(in the rows, 128 means zero)
R: 4 groups of rows, each row roughly a mix of its group's hidden directions:
R (152 x 11):
[[139 112 122 111 176 101 133  69 108 178 131]
 [140 177 128 170  97 106 110 172  86 122 147]
 [122 101 138 102  62 147 112 138 187 123 124]
 [199 148 138  97 101 151 118  88 125 144 150]
 [112 111 148 154 184  89 130 120 133  98 181]
 [ 88 123  98 149 161 147 159 175 142 162  92]
 [105 159 132 183 140  82 107 115 117  83 152]
 [157 131 109 124 100 148 152 191 146 168  94]
 [160 114 126 111 128 134 181  75 120 177 148]
 [ 97 104 108 119 151 128 126  88 140  94  60]
 [111 126 106 156 121 115 121 193 110  98  75]
 [ 93 159 131 114 152 171 110 172 129  75 114]
 [160 113 121  89 101 170 137 111 156 188 119]
 [ 83 141 114 170 124  64 126 127 114  88 123]
 [199 156 122 103 147 104 145  85 127 142 111]
 [ 63 175 139 149 129 110 125 151  93 105 103]
 [146 179  93 115 114 131 146 194 111 106 123]
 [122  78 127  93 134 145 152 122 122 201 122]
 [135  61 122 130 100  72 114 109 142 100 122]
 [132  79 135  92 162  90 103 122 146 114  77]
 [181 144  90 153 142 148 135 120 103 188 135]
 [166 159  98 105 141 168 130  80 138 172 118]
 [120 151 114 172  75 173 136 163 104 156 125]
 [147 136 114 103 190 124 155  99  85 163 148]
 [ 86  93 132 137 163 104 111  77 137  82 119]
 [149 136  95 126 137 174 166 131 133 190  98]
 [132 180 104 168 139  96 111 175 114 103 101]
 [156 114 133  82 164  70 109  97 156 111 133]
 [120 119 111 134 149  89 169  66  87 144 140]
 [166 176 144 115 176 149 141 125 105 176 145]
 [186 131 139 139 125 102 158  78 138 149 171]
 [ 97  67 118 127 145 135 154  83 153 170 128]
 [142 124 138 132  79 126  98 151 185  91  92]
 [ 68 179 145 146 143 151 137 173 131 123 105]
 [113 132 167 103 100 168 166  86 156 166 123]
 [162 161 160 117  55 146 153 140 117 138 135]
 [165 128 151 115 167 108 165 168 155 155 170]
 [ 90 122 110 186  84 134 130 149 175 137 113]
 [156  98 141  90 137 167 134 102 147 183 161]
 [117  75 126 149 162 108 131  78 151 156 165]
 [133 138 190  61 160 131 144 127 110 136 129]
 [153 145  89 105  70 178 115 133 120 160 121]
 [117 109  65 162 118 105 105 161 146  91 105]
 [ 91 135 141 152 129 169 101 181 136  77 138]
 [167 131 115 141 140  49 110 143 104 110 108]
 [178 157 146 136 117 109 123 153 118 168 188]
 [ 70 109 148 108 132  91 137 149 127  78  92]
 [ 95 109 156  98 107 163 167 147 161 150  85]
 [112 176 181 111 151 117 127 155 136  74 119]
 [176  90 150  84 147  90 104 126 156 108 149]
 [157 111 143  79 113 143 135  90 161 180 103]
 [113 129 106 178 122 105  83 109 107  96 179]
 [142 126 113 118 148 182 159 150 129 197 114]
 [101  91 134 128 112 112 119  55 117 125 172]
 [130 151 150 147 113  79 107 105 113  58 135]
 [161  92  78 122 111 160 138 137 128 186 110]
 [193 150 119 100 158 121 128  99  77 126 139]
 [131 146 164  96 135 105  82 156 141  74 159]
 [204 160 129 116 156 125 143 111 113 145 165]
 [113 136 107 110 170 114 170  86  82 163 112]
 [160 195 101 137 170 135 125 140  91 145 117]
 [ 95 131 138 156  92 153  86  82  81 123 119]
 [206 149 127 109  97  89 128 123 133 152 139]
 [ 87 123 172 147 153  95 108  97  96  88 107]
 [ 69  65 120 140 129  90 130 152 123 122 109]
 [115 152 165 108 129  97 107 166 148  64 115]
 [107 160 128 127 160  76 150 122 136  62 122]
 [155 195 116 138 155 102 149 149  89 122 154]
 [110  95 120 106 130 198 160 100 154 156 123]
 [172 170 153 130 146 156 135 138  90 127 183]
 [166 147  70 176 137 107 129 116  86 138 138]
 [136 125  93 178 109  65 121 138  98 105 107]
 [149 123 149 105  74 168  88 115 164 129  93]
 [102 116 181 131 170 132 162  78 141 132 157]
 [117 127 156 167 171  91 168 179 141 117 135]
 [133 170  99 191 152 109 129 150 113 169 137]
 [190 142 144  89 158 132 119  92 127 172 115]
 [118 162 145 151 108 125 124 170 149  62  96]
 [ 68 116 163 150  81 144 130 163 148 104 120]
 [184 134 144 121  78 134 132 107 179 152 150]
 [145 171 199  88 128 131 131  99 128 118 146]
 [113  82 113 158  87  86 159  92 140 125 156]
 [117 129 165 116 155 171 165 116 107 190 141]
 [ 72 139 152 116 157 121 116 173 106  95  89]
 [130  78  94 142 102 129 107  92 179 155 105]
 [153  88 116 148 114 109  65 151 153  87 129]
 [172 165 124 105 155 145 160  97 104 175 150]
 [118 112 149 148  84  93 110 165 177  87 126]
 [156 159 139  84 102 169 167 138 134 172 109]
 [202 172 144  97 142 128 130 112 110 156 131]
 [115 125 118 131 119 103  63 196 140 120 127]
 [184 163 112 147 113  80 106 145 169 122 116]
 [182 141  85 158 138 112 136  97 128 173 157]
 [159 109 126 133  69 102 120 128 176  82 135]
 [100  76 122 119  66 144 131 126 160 118  92]
 [ 97 121 105 133 183  94 139 133  87  81 109]
 [138  90 157 129 189 108 128 132 137 135 186]
 [154 188 108 153 138 126 143 128  73 163 112]
 [159 138 137 143  82 163 124  73 137 157 166]
 [112 139 150 113 202 159 115 105  97 160 129]
 [141  84 127 100 158 162 134 120  79 169 160]
 [187 149 138 138 146  93 143  75 114 126 162]
 [137 147 116 130 145 133 175  89  83 185 141]
 [157 142  73 156 175 113 125 142 104 173 129]
 [165 117  89 138 139  59 146  91 133 146 131]
 [ 99  67 135 116 107 104  99 124 170  94 103]
 [ 82 190 131 149 159 100 127 153  98 119 111]
 [164 169 156  98 120 125 123 184 159 128  94]
 [ 78  89 100 168 146  95 122 125 118  95 160]
 [ 95 113 131 153  64  92 107 141 134  85 114]
 [176 161 105 117 107 126 163 160 166 163 155]
 [ 88 129 147 148 102 194 139 126  88 142 100]
 [101 161 140 149 123  91 126 154 151  66  93]
 [196 178 140 116 121 148 122 157 105 109 152]
 [ 99 137 154  78 158 191 128 127 161 136 130]
 [184 107 102 168  91 127 121 101 113 152 165]
 [107  70 132 157 131 159 146 102 171 167 122]
 [130 129 184 156 155  74 120  97 126 133 168]
 [137 141 135 134 152  97 149  61  73 127 145]
 [130 151 148 168 106  68  96 148 130  83 127]
 [189 157 138  83 156 144 109 130 123 170 115]
 [161 105 127  97 126  77  74 165 124 107 143]
 [121 146 120 119 157  73 138 160 133  70  94]
 [ 81 122 138  75 169 158 150  98 119 148 104]
 [ 96 133 169  91 151 103 116 169 131  86  93]
 [110 132 146 178  83 135 115 174  83 103 126]
 [133 137 101 195 106  78 118 161 118 106 127]
 [130 108 122 146 139 181 124 157 122 192 165]
 [171  98 134  93  64 131 110 124 156 156 124]
 [107 102  76 117 116 155 128 150 143 106  64]
 [167 104  77 113 102 166 146 104 134 171 110]
 [128  99  72 158 111 101  71 117 140 103 136]
 [109 138 111 199 107 114 119 177 127  99 146]
 [121 167 144 158 126  94 109 101 120  59 145]
 [181 115 107  95 112 140  96 179 114 165 129]
 [194 135 123  98 174 121 113 107 112 165 147]
 [145 129 122 138  83 110  92 150 143  55 121]
 [118 115 110  91 172 151 112 101  78 112  84]
 [202 166 144 102 102 139 136 144 148 156 131]
 [117 117 175  89 117 175 146 165 154 165 119]
 [172  86 147  86  90 125 126  93 162 116 145]
 [176  96  94  92 153 145 101  82 149 127 140]
 [170 159  93 170 169 102 122 143 110 152 158]
 [106 146 137 136 101 195 177 104 135 159 129]
 [200 109 102  95  94 116 124 125 160 128 108]
 [158 129 128 120  93 167 124 159 184  90 100]
 [138 160 130 160  72 176 124 119 164  95 134]
 [139 131 167 130  68 150 148 141 165 174 148]
 [103 104 150 136 164 136 109 114  90 142 197]
 [151 111 132 102 169 135 146  71 134 185 122]
 [ 98  82 140 102 144  88 126 138  99  71 115]
 [185 112  91 152 143  76 123 108 103 141 151]]

the one row of each list that fits no group (the others fit one group, some only roughly):
    Z426: [172 181 148 120 171 131 142  98  89 138 146]
    Z437: [ 75 133 159 151  88 120 134 100 162  83 120]
    Z662: [133 134 168 121  91 186 152 113 149 169 156]
    Z296: [164 132 160 121 109 121 144 191 127 178 104]
    Z6: [106  99  86 147 138  85 102 114 155  80  99]
    Z981: [ 86  77 101 123  87 150 119 169 158 122 116]
    Z329: [110  90  87  94 150 134 142  84 128 130  75]
    Z897: [143 111 125 118 203  91 131 125  94 136 163]
    Z943: [ 48  84 124 131 126 118 140 127 123  96 105]
    Z631: [145 138 135 138 154  79  83 178 110  88 122]
    Z983: [167 145  78 128 106 188 133 134 128 168 133]

Z983
    Z635: [115  91  88 164  85 149 108 166 156 102 121]
    Z984: [186 192 135 149 117 108 127 158 100 134 128]
    Z545: [141 144  91 151 182 102  96 136 131  73 125]
    Z704: [117  87 160  86 140  76 112 140 161  95 119]
    Z117: [127 120 105 104  97 174 148 156 179 138  83]
    Z290: [136 118  95 164 133  61 127 152 165 101 110]
    Z443: [129 128 125  96 125 140 122 203 161 107  85]
    Z740: [180 125 103 143 147 117 150  97 115 146 192]
    Z633: [172 153 113 121  99 194 139 161 125 159 128]
    Z242: [178 128  90  87 122 123 124 176 150 146  91]
    Z559: [ 83 141 144 126 127 185 153 171 141 169 128]

Z633
    Z571: [160 122 180  81 135 161 122 146 118 170 158]
    Z180: [105 132 132 152 148  71 109  71 133  89 143]
    Z950: [110 144 168  95 163  94 131 107 106  89  84]
    Z522: [124 128  87 179 135  83 109 152 140  91 163]
    Z971: [179 154 142  67 132 130 139 171 112 155 132]
    Z428: [147 104 147  92 137  75 106 142 143  68 117]
    Z202: [107  51 101 105 122 128 117 100 154 154 111]
    Z661: [114  51  95 123 108 132 108 137 170 112 120]
    Z482: [155 160 124 118 130  55  97 137 114  91 112]
    Z431: [154 135 144  88 152 130  97  99 153  63 145]
    Z234: [ 71 141 115 141 117 124 111 191 146 100  98]
    Z659: [167 138 121 128 126 107  70 166 141  78 106]
    Z171: [140  95 138  82 103 159 124 171 164 171 121]
    Z576: [162  85 113  80 152 149  99 116 152 162 100]
    Z938: [103 150 149 123 147 167 170 145 163 186 124]

Z431
